In the data rows, 500 means zero.
Some points, each followed by its number:
array([559, 643, 456, 572, 413, 381, 689, 434, 486, 403, 544, 472, 352, 532, 417]) 0
array([530, 551, 500, 519, 500, 429, 579, 476, 482, 486, 478, 533, 451, 498, 482]) 1
array([492, 446, 567, 469, 602, 474, 478, 526, 476, 566, 513, 599, 534, 467, 558]) 2
array([477, 420, 533, 468, 543, 542, 419, 539, 514, 539, 501, 527, 566, 487, 532]) 3
array([531, 587, 473, 551, 465, 422, 642, 446, 477, 426, 508, 490, 394, 517, 442]) 4
array([553, 627, 492, 555, 489, 367, 694, 423, 449, 393, 543, 508, 363, 519, 426]) 5
array([543, 612, 453, 565, 393, 406, 643, 446, 488, 422, 486, 469, 396, 529, 429]) 6
array([541, 613, 463, 556, 448, 400, 652, 427, 466, 432, 489, 475, 382, 532, 435]) 7
array([503, 396, 633, 410, 760, 410, 487, 512, 426, 580, 522, 756, 571, 440, 629]) 8
array([523, 493, 567, 487, 572, 400, 566, 501, 472, 517, 542, 628, 484, 472, 538]) 9
array([511, 536, 480, 522, 457, 485, 524, 489, 515, 475, 510, 471, 475, 509, 484]) 10
array([414, 291, 630, 393, 690, 635, 242, 647, 530, 664, 501, 621, 706, 424, 646]) 11
array([525, 618, 355, 584, 367, 521, 575, 441, 538, 402, 492, 298, 394, 561, 370]) 12
array([464, 463, 462, 503, 460, 610, 390, 532, 555, 521, 518, 387, 554, 513, 488]) 13
array([526, 550, 428, 512, 465, 522, 554, 414, 480, 397, 514, 422, 435, 544, 459]) 14
array([477, 518, 414, 531, 398, 577, 458, 516, 564, 498, 518, 372, 501, 533, 444]) 15
array([478, 436, 518, 470, 521, 568, 409, 517, 523, 535, 518, 487, 558, 498, 526]) 16
array([410, 203, 670, 342, 726, 614, 202, 657, 499, 733, 510, 711, 769, 411, 700]) 17
array([539, 611, 478, 541, 448, 406, 637, 438, 482, 438, 526, 506, 401, 521, 457]) 18
array([442, 421, 467, 473, 433, 676, 313, 562, 590, 541, 484, 391, 605, 504, 512]) 19
array([529, 477, 582, 465, 698, 399, 548, 492, 442, 536, 508, 665, 507, 459, 555]) 20
array([494, 310, 721, 360, 834, 441, 414, 559, 405, 679, 522, 839, 644, 407, 693]) 21
array([408, 347, 396, 454, 341, 830, 164, 594, 647, 584, 462, 272, 682, 520, 516]) 22
array([499, 527, 488, 514, 486, 492, 514, 498, 494, 478, 512, 479, 480, 503, 479]) 23
array([477, 378, 608, 429, 663, 513, 398, 564, 489, 617, 563, 629, 598, 454, 603]) 24
array([498, 350, 665, 396, 783, 445, 427, 569, 445, 640, 494, 754, 615, 421, 650]) 25
New points follow, each followed by the numbers of its five nearest points above, nearest first.
array([499, 626, 332, 603, 202, 552, 562, 452, 557, 375, 506, 250, 404, 567, 362]) 12 15 14 6 0
array([519, 603, 433, 558, 380, 457, 608, 457, 501, 412, 485, 426, 403, 531, 423]) 6 7 4 18 14
array([475, 547, 398, 540, 372, 586, 463, 496, 555, 475, 490, 339, 489, 535, 432]) 15 13 12 10 14
array([531, 547, 533, 518, 518, 405, 594, 474, 462, 492, 520, 555, 443, 500, 491]) 1 9 18 4 23
array([409, 418, 366, 493, 270, 808, 214, 572, 635, 560, 459, 187, 635, 544, 458]) 22 19 13 15 16
array([503, 365, 685, 388, 742, 454, 425, 565, 413, 648, 519, 774, 622, 424, 656]) 25 21 8 24 20
array([431, 281, 641, 399, 634, 584, 264, 669, 536, 710, 450, 678, 713, 411, 636]) 11 17 24 25 21
array([515, 331, 798, 360, 963, 340, 480, 550, 357, 701, 538, 946, 616, 388, 719]) 21 25 8 24 20
array([428, 209, 664, 341, 770, 626, 213, 644, 497, 701, 478, 692, 757, 417, 689]) 17 11 25 21 24
array([360,  95, 666, 276, 766, 790,   0, 713, 564, 815, 444, 651, 905, 402, 751]) 17 11 21 24 25
array([388, 259, 552, 394, 591, 726, 166, 651, 574, 661, 467, 502, 744, 458, 614]) 11 17 19 22 24
array([490, 660, 285, 614, 173, 604, 531, 451, 599, 358, 493, 163, 405, 582, 331]) 12 15 14 6 0
array([518, 559, 487, 526, 442, 460, 559, 471, 495, 460, 516, 473, 444, 512, 466]) 10 23 1 4 18
array([467, 323, 667, 389, 740, 488, 380, 568, 456, 632, 540, 732, 644, 425, 650]) 25 24 21 8 11
array([403, 358, 462, 447, 443, 720, 243, 588, 592, 603, 483, 394, 665, 490, 542]) 19 22 13 16 3
array([505, 577, 440, 536, 390, 479, 556, 477, 517, 461, 468, 437, 451, 518, 446]) 10 14 23 6 4
array([410, 300, 527, 401, 592, 712, 184, 635, 579, 649, 453, 494, 723, 461, 604]) 11 19 17 24 3
array([504, 437, 597, 459, 641, 480, 474, 525, 475, 543, 481, 608, 541, 466, 561]) 2 20 24 3 9
array([534, 594, 428, 559, 387, 447, 610, 457, 504, 433, 491, 435, 395, 530, 433]) 6 7 4 18 0
array([483, 578, 363, 558, 313, 581, 490, 466, 555, 404, 513, 273, 455, 566, 403]) 12 15 14 10 13
array([531, 544, 516, 524, 499, 410, 602, 470, 476, 464, 560, 539, 444, 494, 474]) 1 18 4 23 10
array([507, 593, 383, 566, 341, 531, 555, 440, 531, 401, 486, 318, 426, 554, 401]) 12 14 15 6 10
array([511, 537, 476, 522, 442, 483, 540, 489, 506, 461, 484, 475, 464, 510, 469]) 10 23 1 14 4
array([437, 428, 401, 497, 393, 707, 302, 559, 600, 544, 438, 318, 604, 523, 481]) 19 13 22 15 16
array([442, 321, 593, 413, 633, 623, 267, 622, 536, 631, 511, 562, 679, 444, 607]) 11 24 17 3 16
array([522, 558, 519, 532, 492, 425, 596, 465, 474, 476, 506, 530, 447, 503, 470]) 1 4 18 10 23
array([478, 533, 415, 538, 321, 613, 440, 515, 557, 447, 446, 321, 504, 536, 429]) 15 13 12 10 14
array([478, 523, 414, 531, 368, 611, 423, 517, 566, 475, 519, 344, 525, 533, 455]) 15 13 19 10 23
array([515, 500, 585, 485, 616, 379, 578, 507, 463, 525, 556, 667, 480, 466, 547]) 9 20 2 1 8
array([470, 526, 385, 538, 290, 611, 435, 506, 590, 454, 488, 311, 501, 536, 429]) 15 13 12 19 10
array([541, 569, 546, 522, 528, 371, 635, 468, 441, 470, 521, 586, 412, 495, 488]) 1 18 4 9 5
array([512, 548, 484, 532, 420, 474, 559, 470, 493, 453, 502, 464, 440, 518, 465]) 10 23 1 14 4
array([514, 429, 643, 428, 676, 416, 493, 518, 431, 587, 573, 720, 557, 441, 610]) 8 20 24 2 25
array([570, 634, 480, 570, 475, 343, 715, 423, 463, 396, 563, 516, 344, 525, 431]) 5 0 7 18 4
array([426, 296, 596, 396, 638, 636, 245, 622, 540, 667, 489, 572, 706, 449, 626]) 11 17 24 3 16
array([455, 509, 336, 532, 243, 717, 376, 490, 594, 423, 412, 189, 522, 577, 413]) 15 13 12 19 22
array([455, 439, 456, 479, 480, 610, 382, 529, 543, 524, 523, 431, 567, 509, 512]) 13 16 19 3 15
array([376, 285, 458, 423, 469, 818, 122, 640, 630, 626, 459, 347, 739, 490, 559]) 22 19 11 13 16
